One turning vector, and how many steps it has turned:
The counts run from 0 to 179.
[ 10 -19 -24  19 -13  33 -22  19  -3 -11  19  32  21 -21 -15 -22  -7   8
 -24   4 -10  33  13  -2  13 -18 -53  50  37  11   9 -46  11 -10 -18  -2
  13   7   1   3  18  30 -11 -11  -4  25  -3  -6   3  21 -15  -9 -14   1
   3 -16  31  25 -29   0 -14  -7  26  11   5   7 -16  15]
80
[-17  12  20 -41 -13  15 -35  25  -6  16  32  -2  -5  -2  -4  10 -27 -17
 -22  13  -8  16 -17  26  -5   6  14 -21  36  26 -50  -2  -8  -4  10 -11
  -2 -21   8 -26  21 -15 -29 -22   6  12   6 -25 -21 -13  10  18   9  -5
  25 -39 -34   3 -13  -4   3  -1   1  29 -39  10   7  17]
135
[-14  10   6  -7   7  15 -22 -65  -5  -7  15 -21   1  28   8   1  -4  -3
  10  23 -19 -11 -10  20  19 -10 -17  26  28  27 -33 -23  -1  40 -20   7
 -11 -28  50  -4  17 -25  -8  -5 -35  11  -1  -6  14  25 -14  -1  14  13
  13  -8   3 -44  15   0  -4 -12 -12  -7  23 -35 -10   4]
145
[-10 -18  24 -10  17 -12 -18 -46  15 -39  15 -16  10 -11   1  12   3 -48
 -14  31 -16  25 -20  10   0 -38 -18  25   1  -8   6 -40  -6   7 -35  14
  19 -20  25 -17   6 -12 -16  10   9  28   3  -4  -1 -19 -29 -38  18   2
  20 -10  17 -22 -20  -7  -8 -25  27   5  14 -15 -11  18]
175
[  9  25   8 -40  15   4  -6  52 -18 -29 -13   0  13 -26  -3  17   4  -9
  -3  11 -23   7   1  -5 -29 -28  -5   3  -3  11   7 -32 -23  19 -22  28
  -7 -13   2  -7   4  34   5  25  28  -7   9 -18  33   8  29  -2  22  -7
  -5 -30   7   4 -18   2 -34 -44  29  23 -27  38   2  16]
75
[ 12  -6  -5 -13  -8 -30 -37 -17  16   3   2  -5  -1   3   1 -16   6 -16
 -13  12   4  32 -49  18   4 -31 -39 -11  41  35   8 -19   9   5 -10  20
 -19  10  -6 -10  18  31  -2  16   5  46  15 -12 -17  15 -33 -11  24  12
  10 -27   7  23 -15   7  -2 -31  21   4  -3   2 -10  15]
178
[  1  35   0 -44   5 -29 -42  10 -28   0   0  -5  11   7  12  14 -16  -4
 -12  15 -25   8  -3   9  -6  20  -4 -15   5  45  -3 -44  25  10  12  21
 -19   2  -2   7  -4  -8   2   3   1   6  13 -13  13  19  -1  19  31 -46
  -9  15   3 -13   5  11 -36  -6  45   0 -32  28   1 -17]
157
[ -8  26 -17 -39  36  -4  -9  31 -23   0  37   0 -22  27   3 -14   3   1
   4  40   9 -52 -26 -13   7  12  -5  -9  -4  -9 -33 -17   5   8  15  24
  -4 -16   3 -14  -1 -29 -24  -5   9 -24   7   6   8   8  29  11  -7 -34
   0 -15 -10 -38  14   2 -11 -13   9  24 -30  18  15 -13]
128
[-10  -1  -5   1   3 -40 -13  11 -13  -7  11  27  14   4 -16 -11  -7  -6
  39   3 -30  -8 -36  13  -8   6  29   7 -19  30 -61 -13  14  22  -6 -12
   4 -40  26 -32  33 -15  18   8  28  -8  -8  11  -7  14   2 -10  16  -1
   2  17 -27 -28 -14 -11 -52   1   7  14  21   9   8   7]
151
[ -5  15  19   4  19 -38 -20  16  -9   0  17  -2  31  -8  11 -13  -8  -3
  31  21 -18  10 -16   4   7 -12  33  18 -31  21 -49   1  -6   9  -2  17
  12 -32  49  -6  -3 -20 -13  10  21 -12   3   6   5  -2   1  22  16 -27
   4  36  -8  -5 -30  -9 -52 -17  -4  39  19 -14   6   3]
33
[-13 -17  10  10  24   1 -24   7  14  12  67  -4   9 -15  14  23 -26 -19
 -37  20   6  -3  -7  22  -5 -16  -7  49  10   5 -37   8  -4 -20   2  18
  -5  -4  38   6   3 -26 -45 -15  -5   6  23   2  -9 -29   2  11 -15   3
  34   2 -19   8 -14  -5  17 -25  -1  17 -20   5   7 -14]
132
[-31  23  16 -31 -14  30 -24  -4 -21  -3   2 -11  11  19  -6   6 -22  -3
  21   3  -7   8 -10  -3  16   0   7 -22  26  -5 -51  -6  -7  16 -12 -11
  21 -10   9 -28  17 -30 -41 -21  -1   9 -18  -1 -46  -1   6  11  14  -4
  33 -31 -28   4 -34 -14 -17  -2  -9  44 -10  -2 -13  14]
137
[ 15   5 -28  10   8  12 -15   0  -5  30  40  23   6  51  15 -32 -22  14
  -1  13  16  21  10 -10  41  10  -9  10   9  -5 -26 -30  27  -6   3  24
 -23  -8  12 -26 -18  -5 -28 -10 -28  26 -14  -4 -25  -4 -31  32  -4 -25
  17  27  10  -2   3  -2  -4  -4  11  31   2  -6  -5 -21]
124
[-21   9 -21 -48  -3  21  16  14 -34 -14  -6  26  -3  14 -14 -32  29 -21
  14  38 -13   4 -11 -32  42 -14 -24  27  29 -14  14 -41   7  -3 -25  14
  13  -4  -1 -17  -1   2   9   3  15   8 -17  16   7  32  15 -18   7 -18
 -22 -15  -3 -42 -19  -5 -16  19   4  -7  -4   7   3  24]
84
[  8 -30 -12  10  21 -28  21  17  -6  -4  38  20 -15  -7   0  -5  20 -25
 -19  21 -12  16 -33   0   3 -40 -12  55   7 -23  15 -14  19 -13 -12  45
 -23  -3   1 -29 -20  28  -9  16   9  30  15  10   5 -19 -13 -21  -6  15
 -17  -1  -8 -19 -15  -5  11 -27  19 -14 -19  14   9   1]
88
[-12 -10 -11 -31 -23 -11 -20  16  -3  -3  22   7  -3  -1 -22  17  13 -30
 -17  -5 -31  33 -54  12  10  14 -23  -2  40  25 -16 -18   6  -3   0  16
 -14  26   2  -8  20  21 -31  -9  15  22 -11   4 -42  20 -23 -11   3  15
  38 -19 -22  15 -39   0 -19 -10   7   8  -2   4 -10   3]
51
[ -1  -5  -8  22   7 -28 -29 -13  -4  12  23   4  39  -1   8   8 -21   0
  11  -7 -25  26   1  15   1  13   2  44   0  21 -36 -27  37   1  10  -4
  -5  -4  19   7   4 -11  -9 -11 -11  24  -5   7 -22   2 -37  12  19 -27
  13  65   0   2 -18   0 -34  -4  32   6  18   6 -15 -26]
154
[ -1  -1   7  -2  14  22 -21  22   3 -41  -7  13  27 -33  -5  -9 -11  -2
   8  26 -15  21  22  -8 -12 -33 -10  24 -15  -4  -2 -35 -19  16 -44  -3
  31 -35  16 -17  21  16  -3   9  25  -6  -6 -20  29  -1  21 -14   7  -2
   1 -26  34   1 -23  -6 -35 -24  18  35   8   6   2  27]
77
[  6  -1 -13   0   0 -35 -31  -9 -13  12  24  -2  35  -1  10  23 -25   0
  -9 -12 -30  26   1  17  -1  22 -11  24   5  35 -25 -38  44   1  23   0
 -20  15   6  18 -17  -9  -7  -1 -11  31   1   2  -7  10 -28  16  22 -30
   2  47  -5   0  -8   2 -34  -9  47  -4  -2  24 -15 -36]
155
[ 15  25 -33 -16  20 -10 -10  33 -29  22  36  17 -23  46   0 -26  -6  16
 -11  16  11 -14 -19 -10  21  18 -27   0  18  -1 -24 -27  18  -1  19  44
 -42  11  -9 -16 -19   4 -34  -3 -19   3   4  -1 -14  15  -3  32 -15 -29
   0   6  -6 -10  17   6  -4  -9  17  23 -30  18   3 -28]
126
[  9  20 -12 -16  15  -1 -14 -16   8  13 -20   7  39  27  17 -28  10  14
  33  23   8   0 -50  -7  24 -40 -23   2  -8  28 -41 -13 -10  11 -31   7
  11 -13  37 -15  22   9  28  28   7  28   8  24 -21  10   1  13  29  -1
   5   7  12   9 -14  -9 -37 -22 -24  13  27   1   2   0]
63
[ -5  -4  -1  22   2 -42 -12  42 -37  25  21   7 -11 -14   3 -34  -2  19
  -7  -7 -33  16  -2  11  16 -29   5  41  21   6  -7  12  14   9   2  48
  -9 -10   9  -1 -26  14 -29   5   0   0  12   0  23  13  -6  23   6  -1
 -28   8 -16 -15 -34  -7 -15 -25  -1  29 -29 -17  17  29]
118
[ 12  28  -2 -43  16 -11 -24 -22  12   7 -13  -5  17  16  23 -27   5  -9
  16  29   4   5 -46  17   6 -27 -13 -20  12  50 -19 -32   3  12 -15   6
  -3 -24  29 -18  26   8  30  17   0  43  19 -17   1   7   0  -5  44   6
  -4 -22   9 -15  19   1 -17  -7   6  -9  -4   2   6  14]
61
[ 22  19 -37   0   9   3 -15  18 -13  28  40  14  -7  53   3 -24 -10  20
 -12   8  13   6  -4  -6  35  26 -27  10  19  -4 -20 -25  28  -4  15  38
 -32  19   2 -22 -17  -4 -33  -9 -33  16  -5  -1 -24   7 -18  34 -11 -27
   9  23   6  -3   9   6  -3 -12  20  25 -14   7  -4 -25]
125
[-14   4  -1 -18  32  37  -7 -17  -6   9  12  -5  17   4  21   4 -15   9
  13  12  12 -20   9 -11   0 -45  -6  64  10 -20 -37 -23  24 -10 -13 -36
  41 -29  13   3 -10 -32   3  -6 -11  33  32  15  12 -45  22 -19  10 -22
  -5 -11   6 -21   1 -15   3   6  -1   3 -24  17  -4  13]
100
[  8   6 -12   2  -6 -13 -19  11 -41  -6  15   9 -31  15 -33   0  -3  41
  18 -13 -44 -14 -26  25 -11  -8   6 -10  16   5 -38 -19  12  37  -7  10
 -29 -10 -16 -38  13  17 -15   3 -19   8  -2  -4 -10  21 -16   1  11  33
  -7 -19 -20  -6 -17   7 -16 -13 -24  34 -17   4   0  19]
22
[ -8  19 -18 -23   9 -33 -16  43 -47  34  17  24 -23   8   4 -37   2   7
  -1  28  -9 -20  -8  -4  28 -16   0  17  18   2   1  -5  25  -7   4  40
 -12  -3  -8 -11 -23  -3  -6  -5   2   5  17   4  24  10  10  10   5 -28
 -34   7 -13 -48 -10   2  -9   0   2   7 -52  11  29  21]
0
[ -9   4 -30 -52 -19  17   1  31 -25  -6 -13  29 -10  11 -20 -27  20  -8
  -6  25 -16   9  -3 -18  34   2 -34  10  49   2  14 -46  10  -9  -9   7
  11   0  -9 -14   5  16   6 -12  12  20 -10   7  10  36  12 -21   2 -14
 -28 -28   0 -35 -11   9 -22  17  15  -9 -19  17   1  22]
83
[-14   2   6  19   2 -31  -8  24 -36  25  17  -6  11  -6  10 -31   8  13
   4   0 -25  17   8  -5  27 -34 -10  51  28   4  -9  11   4  15  -4  49
 -10 -10  25  13 -37  10 -34   8   1   0   8  13  18  15   2  28   6 -16
 -23  15 -17 -14 -33  -8 -14 -26  -1  21  -8 -26   8  28]
117
[  9  -5 -12 -45  12  21   8   6 -14  -4   5  10  40   7   7  35  -1 -16
  14  21 -22   1   8  -4 -14   9   3  30  -2  18 -32 -58  17  -7  -7 -37
  18 -26  16  -5  13  -5  29   1  20  22   2   4  13 -23  14 -10  24 -25
  -2  14  -7 -15   4   3 -26  12  33 -15   2  40  -7 -24]
69
[ -3 -10  12   4  30   2   3   3  -7  11  49  21  10  10  17 -24 -21  -2
  11  41  11  -4   2   3  23 -24  27  37 -21 -31 -15 -13  12 -10 -22  29
   6 -45  30 -38 -21 -24  -9   4 -12   5   5   3   7 -40  -7   3   2 -25
  -7  20   6 -33  -3 -11 -12 -11 -10  29 -14  -3  22  11]
3
[-13   3   3  -4  24 -13  -5  16 -22  11  29  28  -3   9  11 -32 -11   4
   6  49   3 -18  -3   0  21 -28  26  25 -19 -21 -14  -9  16 -13 -22  25
  15 -43  17 -38 -14 -28   6   3  -2   1  10  -5  23 -25  12   1   4 -26
 -23  11   3 -52  -6 -10 -13  -1 -12  20 -22  -2  29  18]
2
[-22   9   7   1  48  10 -13  -2  -2 -10  48  -8   2   5  11   0 -14 -12
   1  39  27 -41 -14  -3   6  -4  -3  32 -23 -20 -48   3  -3   0  -4  17
  20 -20  36  -8   3 -53 -32  -9   2 -26   8  13   0 -22  19  12 -18 -29
  19   3  -9 -29  -3  -8  -2 -23  -7  25 -13   1  10 -21]
130
[  1  -5  -9   3  -2 -36 -20   6 -13  19  13   5   8  16  -9   0  11   8
  -2   3 -34  -9 -51  33   8 -10 -13  11  29  48 -36  12 -10  22   3  43
 -38   4  36 -10  20  28  -8   9  -6  14   4  11  -5  42  -7  24  12  25
  -3   1 -24 -12 -11  13 -27 -33 -20   0  13  -5   7  -6]
148
[  9 -12   2   1   3 -17 -34 -31  28  -4   9 -17  11  -7   1 -10   0 -26
 -22  12  -1  42 -36  17   6 -38 -37  18  28  22   4 -24   5   0 -21  19
 -15   0   5  -7   6  22 -17  13  -3  50   8 -11 -14   5 -38 -18  20  13
  16 -15   8  14 -27   1   2 -24  24   5   7  -9 -22  10]
177
[ 16 -23   3 -18  24 -28   9  12  10   3  35  24 -24   2   7 -18  10 -47
 -15  39   3  23 -24  13  -5 -18   8  11  18  -3  -5 -31   9  -6  -8  14
 -23 -36  -1 -42   1  25  -2  18  18  29   7 -13  21 -34 -16 -24  12   8
 -25 -17  -8 -28  15   3  12 -11  38   0 -15  25  15  17]
90
[ 11  -7   9 -25  24  -6   2   1  21   3  23  12  -5  23  19 -29   9 -44
  -8  44  21  35 -16   0   6 -21   8  -3  15  -8 -16 -36   2  -7  -5  -5
  -8 -45   1 -43   5  16  -1  15  25  31   1 -18   6 -32 -12 -22  19  -8
 -11 -33  -3 -22  17 -12   8 -10  41  10   0  22  13  11]
91
[-31   4  35 -34 -10  32 -32 -27 -15   7  12 -25  -4   5   5  14 -25  -8
  -6  14 -24   1  12  25   4 -23  19   5  39  10 -29 -11 -11  10 -16 -20
  15 -38  34  -9  12 -31 -22 -23 -11  24   9 -20   1 -11   6  -7  21   1
   9 -40 -14 -29 -12  -3  14   0 -14  19 -32 -13   2  28]
17
[ -8   4 -10 -15   4   9 -27 -39 -16 -29  19 -10 -27   9 -19  11 -16   5
   4  12 -33 -25  -8  31 -22  -6  -8   7  15  15 -33 -45  24  44  -8 -12
 -10 -30  13 -12  22 -31   0  -8 -32  12   5 -19  23   7 -11 -21   8  24
  -6 -32  -3 -52  28  -1 -13   2  10  -2 -22 -10   5  10]
143
[ 21   2 -41  19  17 -18   2  20   3  12   3  21  36   3  -3  -5  10  25
  17 -14  -2 -19 -49   6  -2 -31 -24  35 -16  16 -38  -1  19  -4  -9  13
  -5   5  17  -9  19  22  23  12   9  36  11  30 -23   0  -3   3  15   6
   6  21  -2  29 -21  -5 -39 -31 -16  14  14  25  -4 -23]
65
